In the rows, zero is written as 128.
Each path below is one point turned by a fixed rotation once a step. After each direction that follows a path, write how fast that rotation turns it, in deg/step (0 if it stays still).
Each turn is a multiple of 5 degrees from 10 to 175, or 0.
Each row of a path follows its step; steps can be skipped.

step 4: [135 125 125 122 127 128 123 119 137 132 127 119 125 125 133 124 124 133
 121 125 130 122 131 125 128 123 125 140 129 129 127 123 126 130 121 126
 129 141 135 119 128 139 133 122 118 130 125 122 136 125 129 134 125 127
 137 123 123 129 124 129 128 121 131 131 125 139 132 124 129 125 118 133
 124 126 144 131 130]
step 6: [130 131 129 130 136 123 137 118 129 134 131 125 120 132 130 119 132 122
 131 125 133 124 127 136 118 136 132 127 133 129 120 129 130 132 133 133
 128 119 128 130 123 136 135 130 126 127 127 125 134 135 123 120 134 123
 135 131 127 137 128 125 129 126 130 133 140 128 122 123 114 130 113 122
 128 124 126 133 126]
step 7: [129 132 132 118 136 135 131 134 127 127 130 126 131 139 120 129 128 130
 125 127 130 132 123 142 123 132 125 132 128 131 130 122 117 134 132 139
 129 127 134 128 132 134 130 131 128 114 124 123 133 139 125 129 125 133
 133 126 124 129 138 133 124 131 132 141 130 129 125 117 128 130 130 135
 123 131 122 133 122]
step 8: [134 130 121 131 126 130 131 127 120 130 129 129 138 127 126 138 125 127
 129 136 137 129 129 130 130 136 131 142 121 134 127 126 120 128 122 124
 125 121 125 131 125 143 126 126 121 131 124 119 124 129 119 129 119 124
 128 140 132 128 130 130 128 125 127 139 125 132 116 122 125 126 134 130
 119 127 133 126 129]
step 10: [126 132 137 135 126 117 131 130 130 137 121 131 119 126 137 133 119 124
 122 129 126 133 123 133 127 125 133 129 134 121 121 126 128 129 125 128
 131 137 131 121 132 134 122 135 123 130 112 125 128 133 130 124 117 116
 130 126 123 119 133 136 127 123 133 128 128 134 124 126 129 123 123 121
 129 122 128 127 122]
step 11: [130 135 132 131 131 126 130 123 125 134 130 119 127 130 121 126 126 138
 129 128 122 134 123 124 126 137 125 127 132 122 129 127 131 126 126 130
 133 136 127 127 121 130 128 123 117 130 117 121 135 127 124 119 129 112
 132 130 117 127 138 116 138 134 130 134 137 123 128 125 129 135 128 131
 135 130 126 127 131]
step 15: [135 132 134 124 122 130 134 125 121 133 129 130 125 127 130 131 130 137
 116 133 134 124 127 121 122 122 134 126 132 130 129 123 127 126 127 133
 132 125 135 123 123 132 119 141 127 118 118 126 129 134 121 134 129 125
 131 130 117 127 125 122 118 125 134 139 126 127 139 125 125 114 128 124
 128 125 127 124 131]
step 19: [148 122 131 127 134 131 127 129 126 127 125 118 129 127 130 133 134 125
 127 127 129 122 130 125 126 129 120 118 126 123 127 132 116 127 133 138
 126 131 129 130 124 134 134 121 125 133 125 126 128 132 130 123 124 120
 133 126 121 134 130 131 136 122 135 140 131 125 126 121 126 120 126 128
 118 127 133 126 116]
Directions:
[127 128 128 129 129 128 127 127 127 130 129 129 129 128 128 126 129 129
 129 128 130 129 128 127 129 129 127 127 131 125 129 130 128 129 127 126
 128 127 130 130 128 130 129 129 127 129 130 128 126 130 126 127 127 128
 129 130 127 128 127 126 131 130 127 125 127 130 129 128 127 128 128 129
 128 128 129 130 127]
145
[127 129 128 126 128 127 128 130 129 127 127 127 128 128 128 123 129 129
 126 128 125 128 127 130 129 128 129 129 131 129 128 129 129 128 127 127
 129 130 126 129 127 129 129 129 128 128 127 127 128 127 126 127 129 127
 128 130 128 127 128 127 127 128 128 128 130 128 128 130 127 127 128 125
 129 128 128 129 127]
65
[130 128 128 129 128 128 128 129 127 127 127 128 128 126 128 127 127 129
 126 129 127 130 130 126 128 127 127 128 129 129 128 129 128 132 129 128
 126 127 128 127 129 127 128 127 129 128 128 128 127 131 129 127 127 125
 128 126 128 127 125 129 128 125 128 127 129 127 127 129 127 128 126 128
 128 126 127 130 129]
80

step 8: [135 118 128 133 130 131 127 127 131 128 134 135 129 120 134 133 125 125
 125 134 128 134 127 127 130 131 124 128 132 123 126 125 129 134 123 123
 125 129 119 132 133 128 133 131 133 123 129 123 119 131 128 131 139 131
 124 129 122 130 125 120 116 116 118 128 125 132 121 124 128 127 117 119
 133 117 123 123 124]
step 10: [128 124 128 126 133 131 130 122 130 126 121 128 130 131 125 129 128 125
 123 127 122 118 125 132 126 129 127 124 126 131 133 131 133 126 137 123
 143 127 129 126 133 132 121 128 136 136 124 131 123 124 119 135 118 117
 121 124 132 130 122 131 125 126 137 119 123 127 129 126 132 124 126 125
 118 121 129 118 134]
step 11: [127 121 127 126 128 124 128 115 126 124 128 131 122 129 133 128 130 131
 124 119 129 133 128 137 131 130 125 135 128 123 121 126 124 130 124 133
 130 127 139 129 139 131 122 127 128 127 132 128 124 130 118 132 128 132
 129 120 127 122 135 138 128 124 120 128 131 139 120 119 138 127 132 136
 135 133 126 130 130]
step 12: [138 131 132 132 129 133 128 125 126 126 131 127 138 128 129 131 123 134
 115 122 129 129 131 126 124 123 119 133 136 121 134 124 125 125 128 127
 119 126 120 131 127 126 125 133 129 130 124 133 131 137 125 130 128 135
 127 135 127 137 133 123 127 128 123 132 122 129 121 129 130 135 140 128
 115 129 136 133 135]
step 13: [128 118 125 129 137 128 129 133 129 137 128 127 120 128 126 130 127 128
 118 124 125 117 128 118 127 126 131 124 141 135 124 124 133 129 138 134
 120 132 129 132 124 128 134 129 131 127 129 123 129 134 125 135 130 127
 128 126 130 120 124 135 133 130 132 126 130 123 126 135 131 125 137 122
 123 129 122 130 113]
step 18: [127 131 126 134 125 131 132 126 126 129 124 128 127 127 115 127 128 125
 127 125 119 126 123 133 123 119 127 119 128 127 127 127 129 131 129 121
 130 128 130 129 124 129 121 126 128 128 124 131 129 135 139 125 133 122
 135 131 141 136 130 131 129 121 137 137 123 133 140 143 123 135 125 126
 130 128 125 127 134]
step 19: [133 123 128 118 123 122 131 125 124 123 135 134 128 132 126 128 124 136
 130 133 132 117 128 134 133 132 134 124 131 135 123 120 126 129 130 123
 136 131 135 129 132 126 137 133 118 121 124 121 123 121 127 129 133 123
 131 130 126 127 139 123 123 119 132 131 130 129 128 129 131 124 125 119
 138 133 131 128 122]
step 23: [134 131 133 124 121 123 120 136 123 126 126 128 128 134 127 120 123 133
 133 127 136 133 127 132 118 120 134 125 133 118 133 126 127 128 128 129
 128 134 123 137 134 129 126 134 121 127 133 121 122 133 130 133 129 133
 130 142 127 123 122 124 130 130 127 130 132 132 122 125 122 125 126 126
 127 137 123 133 139]
Directions:
[129 130 127 126 128 127 132 128 128 128 128 130 127 129 127 127 129 127
 127 127 126 127 127 127 131 128 127 128 129 128 128 129 128 131 127 128
 128 129 128 125 127 126 128 128 127 127 128 127 128 128 129 128 128 128
 130 127 128 128 129 125 131 128 129 128 127 127 126 128 127 128 129 128
 124 128 129 126 129]
120
[128 126 126 126 128 125 128 128 129 128 128 127 126 128 130 128 127 127
 129 128 128 129 130 128 129 127 128 129 128 129 127 129 127 128 125 130
 130 130 127 128 129 130 130 126 128 129 128 128 127 129 127 128 130 131
 127 129 127 129 128 128 129 127 128 131 128 130 128 128 129 127 126 130
 126 127 128 127 128]
125

step 0: [136 124 120 117 131 135 129 135 132 122 123 131 129 127 132 121 132 135
 130 128 137 127 135 125 135 131 119 125 141 112 129 129 126 127 123 126
 127 128 129 125 124 127 116 133 130 121 130 117 131 129 126 127 127 132
 113 127 126 120 129 127 123 125 134 134 123 131 119 131 134 133 132 127
 124 123 124 124 115]
step 3: [126 128 119 125 119 127 133 137 130 121 130 122 125 124 133 128 134 132
 125 123 123 128 127 133 131 130 125 142 129 123 124 123 133 126 136 131
 127 122 128 132 134 128 123 123 119 129 134 129 126 128 123 125 117 134
 122 136 125 146 136 124 120 116 124 132 129 124 128 139 140 132 123 134
 135 124 131 128 130]
step 6: [125 121 129 137 128 127 129 133 142 126 134 122 121 117 127 125 140 126
 128 121 132 137 126 131 137 125 133 126 135 131 135 118 126 132 117 127
 125 136 130 134 129 132 121 124 135 130 126 130 127 142 127 134 130 130
 134 124 122 137 125 125 126 134 123 127 134 129 123 134 138 122 130 120
 120 120 133 128 127]
step 7: [137 131 123 131 130 121 141 128 136 133 128 125 119 127 118 133 137 126
 129 128 134 128 127 125 126 128 114 116 120 133 133 120 123 132 122 127
 131 128 125 128 129 122 122 131 121 133 128 125 139 122 129 128 126 130
 133 136 128 134 122 136 121 135 129 132 143 124 127 131 132 134 128 121
 126 133 137 128 123]
step 9: [128 130 129 140 132 135 136 134 127 138 134 129 125 124 131 134 126 140
 129 133 132 138 141 124 134 143 119 129 121 121 124 125 129 126 129 119
 125 130 130 115 122 133 121 138 126 131 129 130 128 135 125 124 127 134
 129 130 120 127 128 130 126 136 126 125 129 130 120 134 133 127 122 133
 125 134 126 135 129]
step 10: [127 130 125 119 125 132 121 135 127 124 120 121 123 122 127 124 129 129
 139 140 145 123 139 133 126 137 130 125 122 134 120 124 125 134 130 128
 128 135 130 125 121 120 127 134 123 124 130 129 132 128 121 117 126 131
 134 127 131 127 128 128 120 133 118 129 125 137 116 120 132 129 128 130
 126 124 131 137 127]
step 17: [125 120 125 140 129 122 139 138 135 127 121 133 116 125 129 124 135 138
 123 135 136 135 128 123 139 132 118 129 131 118 131 132 123 124 121 135
 134 127 127 131 128 130 124 126 127 130 134 124 118 131 128 133 123 132
 126 127 123 130 126 126 124 131 136 137 125 131 119 128 127 132 119 119
 135 125 126 136 131]
step 19: [135 130 119 126 126 124 131 135 122 115 141 129 121 122 132 129 132 135
 135 129 130 140 128 137 133 130 123 126 128 122 131 119 133 125 132 134
 132 127 125 128 128 132 127 131 131 129 135 128 129 131 119 127 130 131
 134 130 126 122 137 137 133 128 124 131 136 127 127 121 147 136 129 126
 134 122 128 131 114]
Directions:
[130 127 129 127 125 126 130 128 130 128 126 126 127 129 127 129 130 126
 126 128 129 130 129 128 127 125 127 130 126 128 127 129 130 128 128 127
 129 127 128 130 129 128 128 129 125 130 127 126 129 128 129 128 128 127
 127 128 126 128 128 127 129 129 128 130 126 126 129 129 128 127 127 128
 129 128 126 128 129]
80
[127 127 127 130 128 128 126 128 129 129 128 127 126 130 127 132 128 129
 127 129 126 128 127 126 127 126 132 128 129 128 129 127 125 129 128 131
 127 128 130 128 128 128 128 127 127 128 128 127 129 127 129 129 127 128
 128 128 127 128 127 127 127 126 128 127 128 127 127 130 129 126 128 127
 130 127 129 128 128]
35
